One turn moves each row of this set onto another row. After a few examples, where does it send each row asked below?
k_60: [ -2   5  -8  -2  -5  -8  12  -5  10   5   3 -28  22   0  -6  -1   5   5
 -12  -2   1]
k_568: [ -2  -8 -15  -7  11   0 -23 -11   5   5  14  -7  -7   6   7  -3  -5   5
   3   2  12]
k_247: [  2   4 -19  13   3  -4  13   6 -14  22  -1  -2   7 -18  -3   5   8  -1
  -8  -6   3]
k_760: [ 5 -3 10  4 13 21 17  3  7  8  4  6  2  6  2  3 17 -5 11 13 -9]
k_50: [ -3   7  -8  -6  10  -4 -22   2   9   4   0   1  -9  18   4  -3  11  -3
   9 -11  -1]
k_339: [ -2 -10  12   2  -4  10   6   2  12 -14  13   9 -22 -10  -2 -10 -12  -6
   4  -9  11]
k_365: [ -4  -1  -6   2   2 -11  23   8   1 -10   4 -12  -9 -23  -8   6   4  10
  20  -2   2]
k_99: [  5 -10   0   5  15  13   5 -17   8  -3  -9   1   1   3   6  -1  10  -3
 -29  -1   2]
k_185: [  9  -4   0   1 -12  -5  -8   3   5  -8   1  17  -5   9 -16   1 -14   5
   0  15  -4]
k_82: [ -8   3   2  -5  -7 -14  10  -4   9 -21  10   5  -9 -13  -1  -6  -4   5
   6 -24 -16]
k_451: [  2  -8   3   4  -1  19  11  -4  24  -1  12  -4 -17  -3  -6   0  -8 -12
   8  10  12]
k_172: [ -3   0   1   4   5   0  -2 -15 -19 -10   4  26   0   1   3  -3 -16   2
   3   0   0]
k_774: [ -4  -1 -13 -15   2  -4 -23 -11  11   8  16   2 -13   0   6   2  -4   2
  -3  -8   8]
k_2: [ -8   8  -1  -1  12  -8  14  -5  -5  -5   1 -23  20   2  -4  -6  13   5
 -10 -16  -2]
k_617: [  8   3  -2   1   2  -6   2  23 -20  12   1 -14  -2 -10  -5   3   7   4
 -14  -3  -9]
k_439: [  2  -7  -2   3   1  14  -6 -21  -3 -15  -5   5  -8   6 -13  -1   2  -9
   4   8 -15]
k_910: [ 22   2  -1   6  -7   3  -7 -18  18  -9   0  -2  -1 -12  -8  -5  13  -2
 -10   9   1]
k_950: [  0   0 -10   8  -3  -7   6   7 -24   1  -2  -3  -6 -23  -5   4  16  -1
   0 -13   1]
k_320: [-7 12 -9  8 18 -5 23 -3  9  5  5 -7 15 11  6  5 -5  0 13  6 -8]
k_637: [ -4  16  10  -2   6 -12  11  10   3  -7   4  -4   5  10  10  -7  -6   4
   6 -12 -26]
k_880: [  3   9  19   2   8  10  13   4   2  13   4  24   1  -3  11  -8   6  -8
   4  -8 -14]
k_52: [  0   2   3   7  10  30  14  -5  15   7   9  -7  -3   9  11   0  -4 -13
   8   7  -1]
k_108: [  5 -18  10   3  -1   9   6  -9   6  -4  16  12 -12 -25  -7 -13  -4  -2
   6   7   5]
k_661: [-12  -1  -5  -2 -16 -13  13 -16   4  -3  -2 -24  11 -11   1   2   1  -3
  -6  -6  10]
k_54: [  6  11  18   0   6  10   3   9   7  -8  21  12 -11  -4   3 -15  -8   0
   5 -16  -3]
k_578: [ -8   8  10 -13  -9 -23   8  -5  -2  -8   3 -24  -1 -10  -9   2   4  -4
  -6  -8   5]
k_305: [ 11  17  21   0  12 -11  -4  -8 -12  -6  -1   6  -4  -4  11  -4   0  -6
  -7   7   7]
k_482: [  0  17 -10   3  16  -5  23  -1   4  11   9  -5   5 -27  -4  -5  -1   5
   2 -15 -14]
k_202: [  4 -24   7  10   5  15  13   1  14   9   1   3  -5  -2  -4  -6  -3  -6
   0  19   5]
k_789: [ 10  -4   8   4 -20  -7  -2  -3   3 -16  -7  12  -3  -4  15   4   3   6
  -7   3  11]
k_773: [  5  -5  23  -9  -6   6   5   9   3  -1  18  20 -11 -14   4  -7  -2   6
  -3  -6  -9]
k_306: [ 10  12   4  -4  19   0  11  -2   5  -2   7  14   4   5   0  15  15   8
 -15   5  12]
k_940: [ -3  -4 -16   1  14  -2 -19   0   8   5   3  -2  -2  18   6  -4   3   4
  10  -2  10]
k_733: [  3  14   8   4  10  22  14   9  10   5  16  11   3  10  14  -4  -3   0
   6 -11  -4]
k_152: [ -3   2  -3   9   1  -9  18   3  11  13 -14 -21  -7 -18  -2  -5  -8 -11
   4   2 -11]
k_84: [  3  -7 -11   1  -2   6   5   4 -18   8   2 -21  -6 -18  -3  12  15  -1
 -11   1  -6]
k_916: [-12 -14 -10  -3  14   3  21 -13  12  -5   9 -22  -2   1   0  10 -10  -1
   0  13  -3]
k_420: [ -3  -2 -11   1   2  11   7 -13   9   7  -5  26   2  13  -7  10  -6  -6
 -12   1  -8]
k_793: [ -7  -6   6  -3  12 -11  18  19  -4   1   1 -15  -8 -16   4  -6 -15  12
 -11  -9  -9]
k_481: [ -8  -9  -5  -4  -1 -13  11 -12  23  -7  11  -8 -13 -16 -13  -5 -18  -5
  -8  -3  -5]
k_922: [ -6  -3  -7  -5  -2   8  25   8   6   2  -1 -20  -1 -11   9  13   7  10
  -1  -8 -21]
k_376: [ -7   4  -7 -14   3  -4 -22  -8   8   4   5   6 -16   7   9   1   7  -4
   2 -19   0]
k_652: [-11  12   5  -6   2 -24  17   5  -1  -3   0  -8  10  -1  -8  -2   6   3
 -10 -21   8]
k_787: [  5  -2 -10   6 -10 -11   4  13  -5  18  -5  -8  -8 -20 -12   3   3  -7
 -15  -3   0]
k_698: [  7  11   6 -14  12   9  -5  -9  -7  -1  15  12  -1   9 -10   9  -6   3
  -9  10 -16]

k_661 -> k_578
k_152 -> k_365
Now find these:
k_698 -> k_420
k_733 -> k_52
k_760 -> k_202
k_774 -> k_376
k_84 -> k_787
k_637 -> k_320
k_305 -> k_306

One turn moves each row of this set onto another row. After a few examples, where does it send each row asked below?
k_670: [ -8  -4  -9 -16   6   7  -3   2   1  -4  20 -10   9]
k_820: [  2  -1  16  -7  -6 -11 -10  10  -7  -5  22 -19   1]
k_135: [  6   6   2   1   1   4  -5   3  -7  12 -10   4 -22]
k_418: [  4   0  15  -6  -4 -16 -11  14  -3  -6  23 -17  -2]
k_248: [-11   6   9 -23  13  -9   2  20   3  -6  11 -18   8]
k_575: [  1   7  16  -1   1  -6 -11  -4  -3  22  12   1  16]
k_660: [  7   8  -2 -16  14  -3  15  15  11  17   9  18  -4]
k_277: [-11  15   4 -13  -2  -4   2  18 -12 -18  17   4   2]
k_818: [ 17   5  11  -3  20  -5   4   3   5 -16  17  -7   6]
k_559: [ 15  -2  -3 -20  27  -9  10   5 -12   1   3   7 -15]
k_587: [  7  21   9 -19  14   2  -5   6 -18  11 -11 -14   5]
k_56: [-10  18  16  -7  -2 -10  15   0 -17  16  -2  -3  -9]
k_759: [  5  12  11 -22  10   7 -13  19 -13   1  -5 -11  15]
k_566: [ 15   6   4  -4  -2  -5  -2  16  -5   6  -4  14 -25]
k_384: [  8  16  16 -12   7  -9  16  -8  -7  21   7 -11  -8]
k_519: [ 18   8  14  -3  27 -12  13  11   2  -6  16  -3  -5]
k_102: [ -3  10   2 -13  -5   3  15   9 -17  26   1   1   9]
k_327: [ -6  15   8  -9   3  -4   1  18 -15 -23  13   6   4]
k_918: [ 15  -7  -3 -20  24 -11  11   8 -10  -4   4   5 -15]
k_623: [  1 -13  10 -12   7 -10  10  12 -14  -1  16  22 -11]
k_886: [ 15  -2   4  -2  -1  -9  -7  15 -10   7  -2  13 -22]
k_47: [ 19   3   8  -6  -6   3   6  -2  -7  16 -12 -12   3]
k_402: [  0 -10  11 -10   7  -9   8   6 -14   2  13  25 -11]
k_783: [ -3  15  13 -13   0 -18   8  16 -12 -16   9  14  -6]
k_966: [  4   3  -1 -24  18  -3  13  15   7  16   8  17  -1]
k_629: [ -1  13   0 -11  -7   6  13  10 -16  22   3   0  14]
k_642: [ 18 -13   9  -6   9 -18   8  24 -10   7  12  12   5]
k_374: [ 19   2   9  -9  -6  -1   7  -3  -9  21 -11  -9  -1]
k_260: [  2  20   9 -18  11   1 -13   7 -15  12 -11 -10   6]
k_913: [  6   0   7   2   0 -12 -14   4  -2   8  13  -3  23]
k_784: [  2  12  -3 -20   7   6   9   0   5  23  13  14  -2]
k_707: [ 16   2  11  -2  17  -3   3   4   8 -14  15 -14   0]
k_999: [  0  -7   4 -12  -2  12 -13   5  -7 -10  11 -13  -4]
k_563: [-1  7 18  0 -4 -9 -3 -4 -7 20 10  5 18]
k_887: [-12   5   7 -21  12  -6   1  15  -2  -7  11 -23  10]
k_87: [ 16  -5   5 -25  10 -16   7  26 -13  -1  -5   8   2]

k_629 -> k_248
k_913 -> k_783
Now find these:
k_563 -> k_277
k_887 -> k_918
k_56 -> k_670
k_260 -> k_818

One turn moves each row of this set onto another row. After a few examples, where does it send each row asked below?
k_444: [  7  -3  19 -10  -3 -28  13  10   8   8  -2   5 -39]
k_973: [  0  -4  22 -14   0   2  22  18 -26  -8 -17   4 -29]
k_721: [  1  -6  32 -16   7   1   1  12 -13 -13  10  -7 -27]
k_899: [ 14 -21   1  -3   9  -7  27  12 -22   8  14   1 -16]
k_924: [-24   6   6  -4  13  -6   9  14 -16   9   0   4 -20]
k_126: [-22   4   6  -8  16 -10  10  20 -19  13   1   8 -18]
k_962: [  0  -1  20 -22   4   2  25  12 -26  -7 -18   4 -22]
k_612: [22 -2 15 -8 -8  2 24 15 -5  6  7  5 -5]
k_146: [ -3  -6  21 -20   0 -16  23 -13 -11 -14  -3   3 -34]
k_877: [  9  -2   4 -21  22 -16  17  28  -5 -13   1   1 -21]
k_243: [  6  -8  33 -18   9   8   5  12  -3  -1  17  -1 -23]
k_802: [-24   1  10   3   5  -5   9  10 -18  11   1   1 -19]
k_803: [  0  -3  12 -12  -5   0  -3   4 -19  21   3   3 -13]
k_286: [  2  -5  11 -31  16 -16  25   3 -10   9  16  20 -35]
k_466: [  2  -5  23 -16  12  -8  10  10 -19 -23   4  -8 -31]
k_405: [  0  -8  16 -26  10 -18  23  -1 -12 -17  -1   7 -40]
k_191: [  4  -8  32 -16   9  -6   6   9 -15 -19   8  -8 -25]
k_573: [ 17  -2  21 -12 -12  -5  28  -2  -1   8  15  14 -15]
k_504: [ -5   4   0  -7  -9 -17  25   5  -2   5 -10  18 -32]
k_605: [ -1   5  -3  -7  -7 -14   7   9 -14   9 -16  11 -24]
k_518: [  6  -6  16 -15   6  -1   1   1 -12  22  18   3  -8]
k_289: [ 18 -24   5  -2  11  -7  25  12 -19   9   6   1 -20]
k_860: [  1  12  17 -36   8 -17  18   1   3  -7   1   7 -22]
k_815: [  8  -1  14 -34  11 -15  25   3 -11  13  10  19 -37]
k_278: [ 16 -16  19   6   0 -19  22  10  -9  12   1   6 -36]
k_780: [-12  -1   3 -26  19 -18  18  17 -15   9   5  19 -33]
k_693: [-11   6  14   7  -8 -14  10   0  -3  10   8   9 -30]
k_55: [-15   4   8 -23  20 -17  11  24 -18   7   2  11 -27]
k_870: [ -7  -8  23  -1  -7   0  23  13 -25   2 -11   7 -33]
k_315: [ 17  -4   3 -18  16 -10  13  29  -6  -4   4   2  -7]
k_856: [  6  -5  11 -16  13  -8  35   7   3   8  24   8  -8]
k_348: [ 12 -19   1  -7  15  -4  23   9 -16   5  19   2  -9]
k_378: [  2   7  20 -39   7  -3  14   8 -13  -8  -7   4 -15]
k_961: [ -4  -3  26 -11   3   1  28  14  12  10   9  21 -23]
k_948: [-15  -1  17  -1 -11  -5  21 -11 -15   0  -1   1 -25]
k_109: [ 12 -21  12   6   5 -13  23  13 -15  15  -3   5 -29]
k_242: [-10  -4  28  -9   4   1  26  10  11  11  13  14 -25]
k_244: [ -3  -5  35 -19   9   6  12  12   7   3  17   1 -23]
k_110: [  4   3   8 -14  11 -19  33   8 -12 -23   2   1 -24]
k_513: [ 16   1   7 -13   7  -8  15  28  -4  -6   7   4  -2]
k_923: [-11  10   5   2  -4 -11   8  -4   3   6  13  10 -22]
k_837: [  7  -1   7 -14   9 -14  43   8  -4  -3  19   8 -13]
k_341: [  4  -3   4 -11  -8  -4  -4   2 -17  17  -2   2 -17]
k_969: [  7  -5  21  -3   1 -29  18   8   2   5   3   4 -43]
k_798: [  2   0  -1 -12   7  -9  14  -4  -3   2  25   7  -5]

k_803 -> k_973
k_378 -> k_612
k_109 -> k_55
Now find these:
k_110 -> k_798
k_466 -> k_348
k_815 -> k_961
k_924 -> k_191
k_518 -> k_870
k_126 -> k_721
k_341 -> k_962
k_780 -> k_244
k_969 -> k_286
k_923 -> k_146
k_573 -> k_504
k_405 -> k_856

One turn moves each row of this set onto another row. After a few examples, where does it send each row asked below?
k_704: [-21  11 -19  20 -28  11  12   8   0 -10   3  -2   8]
k_29: [-23  29  -4   9 -16   2  -5   3  -7   1   3   2   5]
k_533: [ -6  -2 -22   3 -20   8   3  27 -22  -2  -2  -9  -2]
k_16: [-31  -2  -3  -2 -25  -7   9  -5  -1  11  -8  -3  18]
k_827: [-30  -9 -14  -7 -22 -12 -14  -2 -20  -1  17  -6  -1]
k_560: [-15   5 -14  20 -14   2  13  18 -14 -10 -10   6  -9]
k_955: [-29   2  -1  11 -28 -11   0  18   5   1   6 -20   6]
k_529: [-22 -19 -29   1 -28 -15  -4   1 -12  -7   9  -9  -2]
k_577: [-23  -3 -12  14   3  17 -10   9  -4 -13  -7   6  12]
k_701: [-15  11 -24  23 -11  19   2  -1  -3  -6  -6  -7   2]
k_313: [-16   0 -27  27  -6   5   9   6   6   4   2  -1   2]
k_971: [-26  -4  -2  -2 -17 -23  -3   6  -7   4   6 -20  15]
k_124: [-25   3 -14  -4 -32 -10   0  -7 -21 -14   9 -11   8]
k_607: [-24  -1  -6  13  -7  21   7   2  11   6 -10  -4   0]
k_373: [-25  13  -9   6  -8  18  10   7  -4  11   0  11   0]
k_696: [-19 -20  -3 -11 -10 -10 -12  -2 -14   3   5  -6 -10]
k_231: [-11  -2 -11  16   6  12   3   4   1  14  -2   3  -2]
k_495: [-16 -12 -29 -12 -22  -8 -12   1 -13 -10   7 -17   8]
k_144: [-13 -19 -10  -7 -22 -15  -2  -3  -5  -9  -3 -18  -9]
k_651: [-26 -17 -14   5  -4  -7   0   4 -17 -27  -6  -5  -4]
k_42: [-17 -17  -6 -15 -15   3  -9   1 -22  -8  11 -15  -2]
k_107: [-14  12  -3  -3   5   8  -5  14   3   8  -9   1   1]
k_879: [-10 -29 -20  -1 -11  -7  -8   1  -9  -5   4 -15  -4]
k_849: [ -8  11 -23  15 -12  10  10   3   5   9  -9   2   7]
k_488: [-18  -4 -20   0  -5  -4  18   8 -18  -7 -19   1  -9]
k_823: [-10  -6 -17   0 -23 -11  10  12 -32  -4   2 -11   3]
k_621: [-25  26 -22  12 -14   2   5   9  -4   7  -5  -3  -6]
k_694: [-31  19 -22  16  -3   6   2   9   6   0   6  -2   7]
k_665: [-27  13  -5  14   0   5  -2   2  -4  14   8   7  -2]
k_262: [-27  13 -24  20 -16   5   4   4  -5   9  10   8   5]
k_840: [-31 -19  -3 -15 -11  -1  -6   1  -5  -1   4 -23  -1]
k_276: [-17 -23 -17  -7 -22   6  -3  -9 -11 -12  -7 -15  -1]
k_308: [-23  -3 -26  -3 -22 -12  -5  -4 -18 -16   0 -22  -8]
k_865: [-35 -12 -13 -16 -23 -14  -5   3 -10  -9   5  -7  -8]
k_666: [-14 -21 -12 -18   1  -2  -1   9  -5  -7  -5 -14   2]
k_388: [-20   2 -17   8  -9  -4  13  15 -18   0  12 -27  14]
k_988: [-27  15  -9   4  -2  16   0  14   0  17   4  -8   5]
k_433: [-28  -2 -10   3   7   7 -12  -9 -13 -14  -5  -6  16]
k_415: [-26  -2 -18 -21 -22 -10  -6   6 -20   6   4 -16  -3]
k_70: [-25 -19  -9 -12 -11   0 -12  -2  -9  -3  -9   2  20]
k_149: [-21  -3  -5  -2 -23  13 -20   1  -6   2  -7   3  18]
k_564: [-15  11  -4  20   4  13   7   3   3   1   3  -9  -1]
k_288: [-20 -21 -23  -2 -23  -2  13   4  -6 -19   2 -16   5]
k_57: [-26   3   0   7 -15  -3  -5   9  10  12  -9   4  16]
k_440: [-13  15  -9  17 -15  -2   2  20 -12   8   9 -13  13]
k_239: [-22   3  -2 -20  -9 -14 -11  -3 -16  -2  -1  -9   1]
k_5: [-14  -5 -17  12  -3  16  10  19  11  -6  -5  -6   4]
k_333: [-25  -2  -9   9  -3  -1 -12  10  -3 -22 -15  -3 -13]

k_373 -> k_144
k_607 -> k_308
k_124 -> k_107
Now find these:
k_488 -> k_955
k_57 -> k_651
k_262 -> k_696

